In each game, the first row plays the second. By how much does the first row win? 20 means about a draw, 40 a big win and 0 a big loss. Wins can go round in a circle. Each row has two weighted sums of its numbers, A and B, taken from their middle values. A row wins by its A times the other's B, less its B times the other's A.
[ -7 -48 -46 -32 -39 -25 -30  -4  -3  47]
[-37 -32  13 -38  36 -30 -19 -20 -48   8] ~ 20
[ 15  21  14   9 -53  -9  57  56   3 -11]
[-34 -28  21  -7  36 -32  16 -16 -19  51] ~ 21
[ 11   5  15  85  19  -6 -42 -20 -23 -14]
[  5   2 -44  13 -15 -33  -6 -22  -5  34] ~ 17
[ -6 -16  61  46  22 -52 -22   6  10 -18]
[  5 -18 -72 -50  35  15  36 -17 -28  -3] ~ 19
[-37   5 -29  17  20  -6  -1  33 -10  19]
[ -2 -29 -52 -29 -29 -17 -34  18 -24  41] ~ 18
[-28  -5  23  65  12  12   2 -69 -58  66]
[-10 -25 -20  -5 -20  -1 -24 -15  58  24] ~ 6
[  0 -40 -25  40 -13 -15   5 -15 -15   9]
[ 58  77 -26 -94 -38 -10  46  42 -16 -58] ~ 27
[-75 -49 -37  53  25   3 -31 -25 -16  35]
[ 26  40   0 -15  -9  11  35  37 -26  22] ~ 16
[-22  -9 -12  46  36   5  -6  -5 -20  26]
[ 16  16 -19 -44   5 -16 -54 -26  14  24] ~ 20
[-29   1  -4  63  45  -3 -69 -45  -3  56]
[  0  -1 -22  21 -11  38  10 -41 -35  10] ~ 23
[ -8  -2  11 -52 -48  -5  61  12  33 -31]
[ 39 -40 -22 -27   8 -34  53  17 -50 -35] ~ 18
[ 72  22 -10  31  28 -15  64  13  23 -19]
[-37 -35 -50 -14   4  -2 -41 -33 -12   4] ~ 14
[-44 -18 -15  -4 -24  -4 -20  16 -32  -1]
[ 33  24 -21 -13 -50  40  39  24  48 -46] ~ 20
[-21   9   9 -23  25 -21 -29  14   2  13]
[-22  53  -9 -40 -24  36  -1  18 -10   6] ~ 21
[  3  30  24 -12  39  25  12   3  14  -1]
[  0 -51 -52 -50  10  11   8  26  29  43] ~ 20
[ 45  31  -9  14   2  10 -42 -14  25  10]
[-24 -48  22   9  26  -8 -58 -44  32  41] ~ 9
[-33 -16   5  26  56  -7  -1  -5 -20  49]
[-14   6 -21 -63   2  18  31  51  35   7] ~ 19
[-28  -8 -44 -52 -52 -19  -5 -16  -8  18]
[-29  28 -37  -4  -3  41 -14 -39  -7  -3] ~ 17
[-39 -13  39   4  48 -28 -21 -57   1  11]
[ 27  63  43 -44  25  43  18  16  26 -39] ~ 14
[ 11 -16 -32  22 -33  25   0 -18 -29   3]
[ 47 -37 -27 -15   5  25  50  58  43  12] ~ 21
[ -4  12  22  -8 -32  -5   6  33  13   4]
[-27 -11  12  12 -13 -43 -54  -2 -63  -4] ~ 18
[ 43  -8 -36  11 -17  26 -29  33 -29  17]
[-42  -7 -60 -45 -29  -8 -50   8  29  27] ~ 24
[ 22 -35  10 -21   9   8  40 -30 -47 -23]
[-47  15   3  58  43 -13   5 -27 -31  -6] ~ 21
[ 54 -15  12 -12 -58 -25  44  49   2  26]
[-46 -45  -6  -8  15 -24 -20  13  -7 -19] ~ 25
[ -8 -18   8  39  58  25  -4 -40 -12  45]
[ 32  28   9 -24 -17 -14 -20 -24  18  11] ~ 27
[ 17   5   6  30 -17 -12  14   0  37 -28]
[-28  -9  -3  38  65 -21 -20 -19  -3  21] ~ 20
[-68 -17 -46  -4  40 -43   0  -1 -65  12]
[ 16  35  54  17 -44  -8  66  15  11   1] ~ 17
[ -6  43  32 -34  17 -35   1  23  -6 -51]
[-54 -31  29  31 -14  12 -58 -10 -21  31] ~ 26
[  1 -23 -17 -48 -20  35  -5  10  55 -23]
[  1 -38 -36  30  54  -3  10 -35   2  50] ~ 24
[-27  25 -51 -53 -42 -31 -38 -17  10  -1]
[-15 -57 -53  -2  17  38   6 -15  29  -5] ~ 11
[ 55  28  49  34 -35  25  17  38  -3 -13]
[-38  35  53  29  -4  19 -63 -46 -31 -15] ~ 21
[ -1   7 -22  -4  40 -31 -13 -47 -17  -3]
[-27 -47 -56 -20  33  32 -43  23 -15   9] ~ 24
[  9   0 -17  22  43  28 -36  20 -10 -39]
[ 67  53  22  21  19 -34  13  26  19   5] ~ 3
[-26 -19  17  10  27  -6  62  29  16  -1]
[  7   4  12 -30 -23  12 -11 -42  -3  -8] ~ 28
[ -8  15 -24 -21 -20  21 -12   0  46  44]
[  2  31 -45 -36 -57 -33  58  32  29 -16] ~ 23
[ 60  -7  22  16 -42 -38  25   8  26 -12]
[-13   7 -50  12  -7 -19  -8 -19 -12  16] ~ 19
[ 28 -12 -36  17 -43 -15  20  26  28  17]
[ 39  -4   8 -36  10  29  49  34  12  40] ~ 24
[-53   6 -47  38   9 -11  13  15  47 -23]
[-18 -18  17 -15 -10  10  16  -4 -21 -49] ~ 22
[-37 -47   6  -4  -6 -38 -54 -37 -17 -19]
[ 68  52  16 -20 -47  12  39  17 -32   5] ~ 30
[ -8   1 -63 -25 -27  36  50   5  36  54]
[ 28   9 -34  19  -8 -14  50   2  30 -25] ~ 21
[-18 -11  -4 -10  10  25  28 -45  15 -29]
[ 24 -42 -48 -21  -3  34  57  36  31  46] ~ 11
[-13  41  34  16  43  10 -21 -36  28 -25]
[-79 -53   5  71  78 -64 -52 -64 -12  72] ~ 21
[ 61  11  21  30  -1   6  49  36  -4 -39]
[-14 -21 -51 -29 -67 -40  -8  28   6  31] ~ 16
[ 17 -20  18   8 -17 -27  -8 -42 -16  36]
[ -4  -5  44  27  56  26   4 -33 -18  22] ~ 11
[-16 -27  17  13 -13  23   3 -12  -8  16]
[  2  10 -32 -30 -15  43  11   9 -23  -3] ~ 17
[-15 -13 -30  33 -29  40   7  38 -34  47]
[-12 -54 -24  47   5  34  33  35  19  44] ~ 24
[ 28 -12  32  10 -53  11 -30  21  31  -7]
[ 14 -25 -32 -21  36 -13 -50 -67 -46 -13] ~ 29
[ -9   4 -23 -34   4 -41  45   6  13  25]
[ 51  12  50  28 -29  24  28 -26 -17  11] ~ 15
[ 63  -6 -47  28 -15 -50  47  32   8   3]
[-27  24  40 -27 -22 -11   7 -25  37  42] ~ 1
[ -8  31  33  16 -57 -56  -9   4 -10  24]
[-55   6  -9 -10 -18 -52   7 -15   6  30] ~ 16
[  4  42 -14 -13  15  64  44  20  19   4]
[  9  -1 -19 -31  23  13 -20  17  15 -14] ~ 19
[-47  -9 -19  31  50   1  23   7 -10  34]
[ 38  66  25  26 -24  36  13  22 -28 -62] ~ 13
[ -7  14  35 -40  -7  25  38 -16  19 -36]
[-37  -4 -49 -11  43 -46 -12 -28   8  58] ~ 25
[-78 -68 -38  11   9 -25 -33 -75 -23  94]
[-38 -12 -35  17 -29 -15 -39   6  47  58] ~ 10
[ 25 -22  -2 -22  -7 -32 -32  10  55  -5]
[ 27   6 -16 -23  18  -6  42 -14 -10   1] ~ 21
[-31 -43 -39  17  45  31  -5 -26 -15  36]
[-44 -37  22  71  33  39  -4 -18  14  47] ~ 21
[ 10 -14  46  21  12 -10 -34 -20  18 -14]
[ 64  -1  -1 -35 -23 -28  49  70  12 -44] ~ 18
[  0  43   5 -14 -12 -18  26  12 -14  14]
[ 28  19   5  29  11  37   0   4  32 -15] ~ 22
[  6 -20  40   8   3  15 -27 -50 -19   3]
[ 10  41 -24 -36   9  28  -1  74 -16 -32] ~ 12
[ 12 -29   0 -18   3 -32   9  17  36  16]
[ 64 -16  51  35 -24  25  25 -24  38 -27] ~ 22
[-13 -44   4  22  14 -16   5  21  58  57]
[-53   9   5  30  15  13  -5 -21 -64 -35] ~ 18
[ 39 -10 -36 -47  34 -19 -42 -22 -11 -41]
[-37 -36 -18  47 -36  15 -68 -48 -41  -4] ~ 11
[ 59  24  32 -15  21 -33  -7 -13 -13 -44]
[ 16 -10  16 -61 -14  36  34  67  -3 -39] ~ 39
[-11   0  39  16  36 -33  17   2 -24  24]
[  9  47  24 -31 -50 -48 -23 -22   8  13] ~ 14
[-21  -4  16 -41 -48  -5  42 -18  18   0]
[-30  -1   6  50  29   0 -28 -80   5  25] ~ 26
[ 22 -59   0 -30  16  -9  19  12  -6 -16]
[-84   4  -3  32  -6  37 -24 -26   1  43] ~ 30
[ -6 -43  60  27  66 -34 -22 -11  -9  27]
[-47  25  13 -54  -4 -34 -14  19  -4  22] ~ 20
[  3 -12  34  12 -52  -5   0  41 -14 -13]
[-15  -4  26  -5  41  45  -7 -10  10  43] ~ 28
[ 64  -1  37  14 -15  18  36  40 -28 -41]
[ 31  90  15 -41 -47 -11 -29  11  34  -7] ~ 10
[ -5   5 -29 -31  -4  -8   2  -1   8   4]
[-29  -9 -25   0  21 -21   9  -6 -18  20] ~ 20
